In the rows, zero is written as 128.
A single turn carries every row of the set below to another of its rows. Some are shown first; where does it send the rows asked next?
nitos: [135 137 163 102 124 164 125 101 135 131 143 104 151 120 139 135  87 156
 144 118 112 105 139 137 105]
Subaz: [160 124 184  99 126 131 128 115 115 120 135 109 128 165 169 118 145 115
 153 138 107  91  97 113  96]
kofev: [159 160 181 140 114 108 108 135 110 107 159 109 148 127 162 139  84  94
 169 134 121 102 118 162  87]
kevet: [140 122 156 140 118 152 132 127 136 130 142 141 150 132 160 121  65 127
 121 140 106 107  87 130  81]
seziv: [133 160 171 140 127 130 113  91 120 141 145 109 159 141 172 118 134 125
 147  96 132 128 104 110  85]
Viro: [165 130 176 130 108 148 120  88 109 129 130 136 135 126 110 121 106 143
 176 118 103 116  92 146  94]
kuzo: [143 100 144 136 127 157 156 115 121 142 116 114 143  99 167 107 144 133
 162 138 135 128 110 135 102]
Zimi: [189 123 155 137 135 122 116 140 155 110 131  95 135 125 157 143 129 126
 165 145 138 108 125 138 126]
ruga: [174 153 148 161 126 132 123 133 115 102 149 103 137 147 136 118 115 127
 159 119 101 166  99 144  86]
peb: [157 140 199 135  94 145 100 117 139 118 153 114 174 141 164 136 140 122
 197 146 116 129 105 145 116]
Nik: [147 138 158 147 119 143 150  79 136 132 144 119 148 180 166 123 117 120
 145 141 118 142 135 142  98]
tonin: [167 160 151 115 157 125 120 139 124 119 158  99 152 107 155 134  84 133
 147 123 122 109 114 145 115]
fava: [169 172 162  88 117 132 101 109 109 138 142 126 150 125 170 141 114 109
 160 145 126 146  90 158 110]
naso: [137 113 158 173 103 156 130 116 100 144 141 127 160 126 168 132 111 124
 163 160 107  90  94 141 116]
zoziv: [146 125 203 125 132 135 120 112 126 129 125 115 150 161 183 137 132 134
 177 104 130 147 101 127  84]
Zus: [154 134 164 116 128 130 152 132 137 115 114 120 144  89 188 118 143 104
 147 136 120 119  97 153  99]
nira: [139 146 170 108  95 116 105 100 106 146 173  98 145 137 165 132 133 127
 147 127 111 139 115 115 116]
zop: [120 134 161 155  94 135 131 119 127 119 142  98 105 113 173 154 125 113
 142 157  88 120 101 137  95]
rup: [168 165 159 160 119 147 118 117 135 122 151 138 142 104 111 134 125 133
 166 115 120 141  91 142  90]
kizo: [151 138 173 134 113 147 123 127 136 124 122 116 132  53 159 124 105 122
 153 131 114 123  95 140  95]
Dum: [140 132 156 133 107 135 128 143 101 150 119 122 138 129 124 128 152 118
 156 126 136 132 147 137  84]
lozi: [140 133 154 131 120 135 118 131 153 142 166 127 129 107 168 132  93 109
 146 172 108 107  84 140 122]
nukaz: [152 162 169 130 133 177  77 124 133 142 151 100 140 134 178 120  96 115
 171 138  96 128 101 149 114]
tar: [112  93 170 138 111 148 126 127 146 139 140 107 145 139 172 127 106 126
 161 162 119 101 105 114  82]
zim: [165 123 193 122 120 147 103 181 122 125 138 123 114 123 147 145 120 119
 163 124 100 119 114 147  95]
vedov: [159 114 169 117 135 164 111  94  96 135 173 126 150 122 120 118 126 111
 152 149 129 116 114 141 114]
Ludut: [159 129 152 140 121 118 106 136 116 149 112  96 114 129 140 129 136 117
 175 132 104 151 129 160 101]
rop: [155 122 195 144 144 134  96 130 143 120 140  90 141 114 140 140 139 108
 151 148  95 149 127 129  80]
Zoka: [148 180 175 119 111 143 109 122 134 122 137 126 159 127 167 129 150  88
 177 138 138 117 110 168 106]
Damom: [179 123 172 137  97  95 137 128 129 128 139 123 146 139 146 155 136 116
 149 166 124 125 132 126  94]
Maza: [166 139 150 120 130 151  73 116 109 119 153  95 142 123 161 128 111  86
 124 134 131 144 120 145  87]
godu: [144 140 167 155  98 158 122 131  99 130 138 135 126 125 187 148  88 103
 124 148 133 129  94 134 108]
Taf: [159 112 197 126 149 151 128 111 135 106 148 135 169 150 150 124 143 111
 140 117 103 119 113 155  88]
taru: [139 110 139 137 122 145 132 162 146 117 138 119 118 142 179 130 107  99
 147 160 127 122 104 157  91]
moger: [141 128 159 138 122 174 125 101 121 128 121 111 152  94 189 107  98 127
 153 112 144 129  95 132  93]
lokar: [155 126 177 120 131 166 140 111 153 107 111 107 138 155 154 132 113 135
 154 140 147 120 142 129 105]
tarat: [127 130 159 149 125 148 158 140 114 107 141 123 159 141 188 150 124 128
 149 154  96 125  86 149  74]
Reri: [135 136 165 150 110 160 117 107 123 140 185 118 152 126 144 149  83 140
 175 125 117 142 127 155  95]
lodoz: [160 141 182 125  94 147 132 136  89 120 123 138 141 154 124 110 109 109
 146 127 116 130 135 154 101]
vusog: [176 125 132 122 122 179 120 108 116 143 146 124 139 151 137 126 118 150
 143 145 104 141  95 119  93]

kevet -> lozi
seziv -> rup
Now these:
kuzo -> moger
Subaz -> vusog
Damom -> Nik
lodoz -> nira
Maza -> rop
tonin -> Zimi
zop -> tarat
Ludut -> zoziv

